Each path below is one point turned by a fixed rotation once a step. After each direction that follows a path, write how fast that rotation turns it, in degrees per step (0 if it stays still).
Each turn is a multiple of 5 degrees from 10 to 175, or 0.
Path 1:
-1.6,25.1,2.7,-7.3,11.3,11.9,-4.0,1.8,5.7,-12.1,13.7,16.0,-8.9,-3.2,-2.0,-34.7,-33.9,-6.0,-7.9
-9.4,-2.0,0.7,1.5,-12.2,24.4,-1.8,-12.0,11.1,4.1,-11.1,7.5,-19.3,-2.1,19.6,-39.6,0.4,-14.5,16.3
14.3,-2.5,14.6,10.7,-33.0,7.8,-7.5,3.6,-6.0,-15.7,10.6,24.9,-6.0,3.0,-15.2,-23.8,-9.9,-20.4,7.2
0.8,14.3,17.3,7.2,-24.4,-9.4,19.9,-10.2,-23.5,-1.9,0.3,-3.0,-9.1,6.6,12.2,-37.4,-3.7,11.9,5.6
-1.5,15.3,22.7,16.2,-6.6,-2.8,-11.9,14.0,-10.5,6.4,21.4,16.3,0.3,5.1,32.1,-17.0,-9.2,-16.9,-11.5
2.9,30.5,-1.1,-9.7,2.8,-7.2,-19.5,-14.5,0.2,-2.7,9.9,18.4,-29.8,3.7,10.4,-24.9,-15.7,10.1,4.8
-16.9,4.1,2.9,27.7,-6.5,11.9,-16.0,-9.9,0.8,-5.6,-22.6,17.1,-20.5,11.3,15.0,-18.6,-11.5,-20.3,2.9
4.3,12.5,-9.4,11.2,-7.2,3.9,13.6,-12.1,-7.0,-18.2,17.9,20.2,-1.9,11.0,-14.6,-29.6,-23.7,-21.0,5.9
-14.5,-0.5,17.7,5.7,-8.0,13.4,18.6,2.0,-1.8,-4.8,-3.2,0.6,-4.6,-8.7,15.2,-49.6,-9.2,2.4,-6.8
16.9,13.6,17.2,-7.8,-21.3,16.3,-11.9,10.3,0.3,8.2,21.0,13.1,-1.8,-0.4,16.1,-25.1,-7.0,-24.7,11.0
4.2,4.3,14.4,2.7,-26.3,-11.9,-14.0,-12.2,-8.7,-6.0,1.6,18.6,-31.5,-0.2,8.2,-29.3,5.9,16.4,7.8
-0.6,23.0,18.0,28.7,-16.5,-4.9,-9.2,-0.1,-23.2,-1.3,-10.0,8.4,-5.1,20.0,14.2,-8.4,-17.7,-17.7,-0.6
-8.0,18.5,-9.4,11.8,10.0,-14.4,7.7,-15.7,-8.9,-7.6,28.1,21.6,-10.9,9.1,14.9,-28.7,-13.2,-1.5,-5.0
-15.2,16.1,11.9,3.4,9.9,20.0,-11.7,6.0,9.4,-4.6,-12.3,8.9,-13.8,-4.5,14.0,-33.7,-26.7,-8.1,-10.1
6.8,5.0,-11.0,-2.2,-14.4,19.7,-3.8,-15.7,8.3,-0.4,9.7,19.4,-13.6,6.2,4.7,-29.5,-4.8,-27.7,24.5
Speeds:
8.5,-2.8,11.8,-3.8,-14.3,-3.6,1.0,5.7,-6.0,4.2,4.4,-3.4,2.5,-2.3,2.1,-0.6,8.4,4.7,2.5 | 55
5.3,-8.2,-0.2,5.4,3.6,8.9,0.3,4.1,3.0,3.8,6.0,-6.1,-4.3,14.1,-1.4,3.1,-4.0,10.7,0.7 | 0
-4.0,3.4,2.8,3.4,-1.3,7.1,2.3,-0.2,-1.8,8.6,-14.0,-10.6,2.7,3.8,10.8,1.3,0.9,-6.2,4.4 | 145
1.7,1.7,1.1,-12.3,4.5,6.7,-12.1,3.5,10.7,6.3,2.4,1.5,-5.8,-6.6,7.6,-1.5,2.0,1.1,1.5 | 85
Path 2:
-7.2,-28.4,-14.3,-14.0,14.2,1.4,-17.1,10.6,-20.6,15.1,-4.4,-5.3,13.7,-14.5,10.2,17.0,25.8,20.7,0.6
-6.3,-23.9,-16.1,8.1,27.4,1.8,-11.0,11.3,-30.5,8.9,-7.5,-28.2,0.6,-7.7,3.2,8.4,21.3,-4.7,8.3
-21.6,-6.4,-12.3,-4.1,4.8,-5.9,-15.7,17.8,-27.9,8.3,-7.3,-13.3,3.6,-20.4,19.8,20.9,22.6,12.5,13.4
-10.8,-22.8,-12.0,5.0,4.6,8.2,2.2,1.2,-19.5,-1.5,-5.7,-31.3,5.1,-13.1,15.2,6.6,36.1,-3.5,17.9
-13.2,-22.4,-25.6,-18.3,2.3,-0.4,2.2,5.0,-28.6,3.7,-8.8,-0.6,3.1,-14.9,26.7,18.2,21.2,0.8,9.6
-1.0,-39.0,-13.9,-7.3,14.6,9.8,-5.3,-0.1,-15.3,8.9,-3.0,-16.6,15.0,-10.6,6.0,8.6,34.0,10.6,3.6
-9.0,-22.5,-24.3,-5.7,25.8,-3.9,-10.8,13.7,-36.8,12.4,-9.8,-8.2,-0.3,-8.6,10.1,15.7,12.2,-2.3,3.8
-13.8,-16.3,-4.6,3.2,11.7,1.1,-20.3,15.3,-19.9,11.4,-3.1,-25.1,10.4,-18.0,7.7,13.8,30.9,18.1,9.8
-16.2,-12.2,-18.4,4.7,11.2,-0.1,-0.2,8.8,-32.8,0.4,-9.8,-25.6,-5.0,-12.4,18.9,11.6,21.5,-11.9,18.5
-16.0,-19.3,-13.0,-13.3,-6.3,2.7,-3.3,4.9,-17.5,3.4,-4.4,-9.9,11.3,-20.6,24.6,16.9,33.6,14.6,13.6
-2.5,-36.0,-23.5,-5.9,14.6,9.5,6.4,-3.0,-24.8,1.9,-6.8,-16.9,4.8,-7.7,13.4,7.2,28.3,-8.7,8.8
-9.7,-26.2,-19.8,-16.8,14.9,-2.1,-13.1,11.8,-26.7,15.0,-6.2,0.9,9.7,-14.4,13.5,19.9,18.8,15.3,0.7
-4.7,-26.7,-10.7,8.5,24.6,4.7,-13.6,9.7,-24.3,10.7,-5.0,-30.0,5.8,-8.8,0.9,7.4,27.5,3.6,7.6
-21.0,-5.7,-16.9,-2.7,9.5,-6.6,-12.8,18.0,-33.5,7.7,-8.9,-12.9,-2.2,-17.3,19.6,20.0,16.3,3.6,13.6
-12.4,-20.8,-7.4,3.2,-0.1,7.7,-3.2,3.7,-14.9,0.2,-3.8,-30.0,8.5,-17.1,15.3,9.6,39.0,6.4,16.9
Speeds:
-2.0,-0.9,3.3,-2.2,7.4,-6.9,-7.7,-12.5,3.2,-0.2,-0.6,-1.4,5.9,-13.4,6.1,-4.6,-5.0,-6.3,1.2 | 0
7.0,-8.5,-2.1,-2.4,13.2,-0.5,-7.0,2.0,-1.9,7.8,0.4,5.4,2.7,4.2,-9.0,0.0,-5.1,3.9,-9.4 | 65
2.1,-1.0,-6.9,4.6,7.5,0.0,7.0,-1.8,-8.0,-3.1,-3.1,-3.4,-7.7,5.4,-0.4,-3.1,-6.2,-16.4,1.9 | 160
Path 3:
-14.9,14.1,-12.8,-15.1,14.6,-7.2,23.5,-25.9,-21.9,-9.7,-5.7,-25.8,1.2,-9.1,-0.5,-2.7,21.9,-10.0,19.3
-2.6,-2.1,-26.3,-4.9,-6.6,17.4,6.5,-20.0,-3.0,-10.6,16.6,-18.3,-2.6,-12.8,-4.7,-21.0,39.7,3.0,-13.4
-11.4,12.5,-4.3,-22.7,14.2,-0.9,25.2,-15.6,-6.3,-15.8,-10.5,-24.0,-8.7,-15.0,1.5,-5.5,27.6,7.1,24.5
-16.5,-6.5,-28.4,-7.5,-1.6,14.4,2.3,-7.0,-14.5,-14.3,16.0,-21.7,5.2,-4.8,-6.6,-4.6,43.0,-3.1,-8.7
-5.7,0.4,-9.2,-18.3,-5.0,7.2,26.5,-11.8,2.2,-17.2,-16.1,-17.6,-0.5,-18.4,0.3,-13.7,29.1,18.0,26.0
-26.5,-3.7,-17.0,-6.1,6.0,12.2,3.1,2.7,-17.2,-22.7,6.9,-33.9,-2.8,0.2,-2.2,2.7,33.8,9.3,-10.7
-6.3,3.1,-13.2,-11.4,-27.1,7.6,22.8,-11.3,-4.3,-20.4,-10.1,-14.9,17.6,-9.9,0.2,-7.5,29.4,13.7,23.7
-24.8,-8.6,-12.8,1.7,6.2,11.4,11.6,-3.0,-13.7,-24.3,-6.7,-39.6,-5.5,-7.0,1.7,-7.4,17.1,21.0,-15.3
-6.6,21.7,-7.6,-7.9,-31.2,4.7,17.9,-10.9,-12.0,-23.3,-2.2,-22.5,14.1,5.9,0.5,0.3,28.7,10.0,14.1
-20.4,-12.0,-16.3,7.3,0.8,6.0,21.8,-18.3,-15.8,-23.0,-5.2,-33.3,10.3,-17.4,3.8,-12.4,6.2,13.2,-13.9
-1.3,30.5,-4.8,-3.7,-23.8,7.1,14.7,-16.8,-12.8,-16.7,-5.1,-30.6,-6.3,11.3,-0.5,-11.8,26.0,12.8,2.7
-18.0,3.4,-13.2,0.8,3.6,-2.2,24.8,-28.0,-16.1,-27.0,10.5,-26.2,18.8,-20.9,5.0,-2.4,6.8,0.9,-8.3
1.9,18.6,-15.1,-0.4,-15.6,9.0,15.6,-24.9,-16.3,-1.3,-11.2,-30.0,-10.1,4.9,-2.3,-26.5,27.9,3.7,-2.3
-12.0,17.4,-7.8,-9.0,11.6,0.0,21.2,-29.3,-3.7,-31.0,19.9,-23.4,2.5,-20.3,2.0,-0.4,15.4,5.8,-3.5
-3.8,6.3,-20.7,-8.5,-5.7,2.1,16.6,-22.4,-26.4,6.4,-7.4,-26.1,0.5,-0.2,-0.6,-21.2,35.1,-11.4,1.3
Speeds:
1.7,-12.2,-10.1,5.0,-7.6,1.8,1.9,-5.3,-1.6,5.7,-3.2,5.3,11.5,-5.2,-1.4,-6.8,-1.2,-5.9,1.2 | 135
-5.6,3.3,-7.7,5.4,5.9,1.4,-2.9,-7.0,5.5,-7.0,-3.3,-0.4,-1.4,0.5,-8.1,4.5,-9.8,-1.0,13.7 | 175
-6.6,-7.9,1.4,1.9,-8.9,3.6,-1.3,13.3,0.4,-7.2,-7.4,-2.2,5.6,3.5,0.7,6.0,-0.5,10.3,2.7 | 25
Path 4:
12.8,17.7,8.0,7.6,7.7,12.0,16.3,-14.0,0.9,10.3,18.8,-12.5,-33.2,33.8,8.8,-10.0,3.4,13.6,3.4
2.1,13.1,12.4,14.8,-10.7,-11.3,-15.1,-21.3,-21.3,39.2,9.8,-5.0,9.5,16.8,16.3,-2.7,2.5,-0.4,-18.0
2.3,12.6,13.4,23.5,3.8,13.0,7.1,-2.5,-7.4,1.5,16.8,-25.9,-23.6,26.6,9.1,10.5,22.8,20.3,0.4
0.3,22.6,8.1,-6.5,-3.7,0.1,-11.3,-25.3,-29.5,32.0,5.8,3.6,-12.6,18.5,20.2,-14.4,1.7,-1.1,-2.4
10.0,8.6,18.2,26.6,4.5,-3.6,12.6,-0.4,1.9,13.9,34.3,-19.7,-3.4,25.1,7.3,-1.2,14.0,15.4,-14.7
1.0,17.7,3.9,11.0,-12.4,9.2,-13.5,-30.3,-20.7,26.3,-12.2,-12.2,-21.5,24.8,14.1,6.9,0.4,1.9,-0.1
-0.3,13.6,17.6,10.4,11.2,-5.1,0.3,3.3,-22.5,10.7,35.7,-6.9,-1.2,15.9,20.0,-5.4,26.5,19.3,-8.3
10.3,23.2,10.2,7.2,-10.7,11.8,9.5,-24.8,-2.3,26.7,2.7,-16.6,-25.9,30.3,3.7,-11.5,-6.6,-4.7,-3.5
3.4,3.5,10.9,22.9,3.8,-15.7,-15.9,-11.6,-21.3,22.0,21.6,-5.4,6.9,18.9,21.9,11.9,13.8,19.1,-13.6
-3.6,26.9,12.3,9.3,-7.6,24.8,8.5,-7.7,-12.6,11.1,3.5,-26.0,-27.1,24.1,6.8,-6.7,18.7,3.9,2.4
11.9,9.3,13.8,0.2,7.9,-19.8,-7.7,-23.5,-22.1,26.3,26.2,9.3,-7.8,19.5,21.3,-5.2,-0.2,10.0,-7.7
0.7,17.9,8.3,31.0,-8.7,16.1,8.1,-2.9,2.2,20.3,11.0,-31.4,-3.7,27.2,3.4,-4.0,14.9,8.7,-12.7
5.7,10.9,15.2,1.6,-1.3,-8.3,-15.1,-26.3,-31.5,16.3,5.5,-0.4,-25.8,17.6,22.5,14.8,6.6,8.5,2.1
-2.3,23.2,7.0,13.5,6.4,13.3,8.9,2.0,-9.0,20.1,28.9,-15.6,3.2,23.3,10.2,-24.6,20.7,13.8,-8.9
15.0,9.6,20.7,10.9,-13.2,-9.7,-0.1,-27.8,-8.4,24.9,6.7,-9.5,-28.7,24.9,11.0,11.6,-8.3,-4.2,-8.0
Speeds:
3.1,1.4,5.1,0.1,8.0,-5.8,-3.5,-7.3,-6.9,-3.4,6.0,-2.4,17.6,-4.9,-5.0,0.1,4.9,1.8,0.6 | 160
Path 5:
9.8,5.8,-7.4,7.8,-22.4,-5.7,7.8,-27.8,-3.3,-21.2,8.9,-13.9,13.4,3.1,-6.3,26.6,9.8,9.3,13.5
13.7,0.9,-8.2,16.1,-14.7,-21.0,4.1,-26.1,-21.5,-1.3,22.7,-14.1,6.3,-5.6,-0.9,14.9,9.3,-0.1,15.6
10.0,1.6,10.9,4.1,-13.0,-11.7,-2.9,-15.8,-35.6,-5.3,17.1,-9.1,9.3,5.5,-15.9,17.3,9.5,16.3,10.6
8.9,4.3,-0.1,4.9,-23.0,-3.0,4.0,-22.0,-10.1,-23.8,5.0,-12.6,9.9,10.9,-11.8,27.7,8.6,17.5,10.6
13.0,3.1,-15.1,16.9,-18.0,-16.7,5.0,-29.5,-10.3,-9.6,17.8,-12.1,9.7,-4.8,1.0,21.5,8.4,1.5,13.2
11.4,0.8,6.1,8.6,-9.7,-16.1,-0.9,-18.7,-34.0,0.5,23.7,-11.2,12.0,-2.6,-10.9,14.7,10.9,7.9,13.1
8.4,3.7,9.8,1.6,-21.6,-4.1,2.5,-17.1,-21.1,-18.8,7.0,-15.7,7.2,12.0,-15.9,22.4,10.3,20.3,12.5
10.9,3.2,-15.2,15.0,-22.1,-13.1,4.7,-28.3,-6.5,-18.7,9.7,-10.3,5.4,4.0,-1.7,26.4,6.2,7.8,11.3
13.0,1.8,-5.1,12.3,-9.2,-17.9,-0.1,-23.9,-26.2,-0.3,24.7,-6.6,15.4,-8.3,-5.9,18.6,10.2,2.9,12.4
9.0,3.3,14.7,1.0,-17.1,-4.6,2.5,-16.2,-26.9,-9.8,14.7,-17.9,11.3,6.2,-17.6,15.6,12.4,15.4,15.1
9.8,2.5,-6.5,12.0,-26.4,-9.8,4.7,-24.0,-10.0,-22.0,5.3,-15.6,-0.4,11.5,-6.2,24.8,7.1,14.2,11.5
13.3,2.6,-13.9,15.8,-12.8,-19.7,-1.1,-27.3,-19.1,-6.4,19.3,-2.4,12.5,-5.1,-2.2,24.6,6.9,3.9,8.9
10.6,3.9,10.9,1.6,-10.6,-7.8,2.3,-18.7,-27.7,-4.8,21.7,-13.7,20.1,-3.3,-15.4,16.0,14.0,9.8,15.3
9.3,2.7,5.2,6.8,-25.7,-6.4,7.0,-19.7,-15.5,-18.8,7.0,-22.4,-0.8,12.1,-11.1,17.9,9.5,15.6,14.9
11.7,1.9,-16.0,18.1,-19.0,-19.0,-1.3,-26.4,-16.7,-12.1,11.7,-3.2,3.2,3.1,-2.3,26.9,3.8,9.5,7.0
Speeds:
-0.7,-2.6,7.7,-0.3,-4.3,-2.2,-2.2,6.0,-10.2,0.8,-4.0,-4.6,-14.7,10.6,-3.3,-4.2,-2.2,7.1,-0.7 | 100
0.1,-0.4,4.6,-2.7,8.5,-1.6,-7.7,3.9,-13.5,7.1,5.3,10.5,7.7,-3.9,-5.5,1.8,-0.3,3.0,-4.6 | 110
8.1,-6.3,-3.2,1.7,1.6,0.9,-0.8,-4.4,8.3,-0.7,11.3,2.0,2.2,7.6,-7.6,-11.9,-2.8,7.7,-4.1 | 0
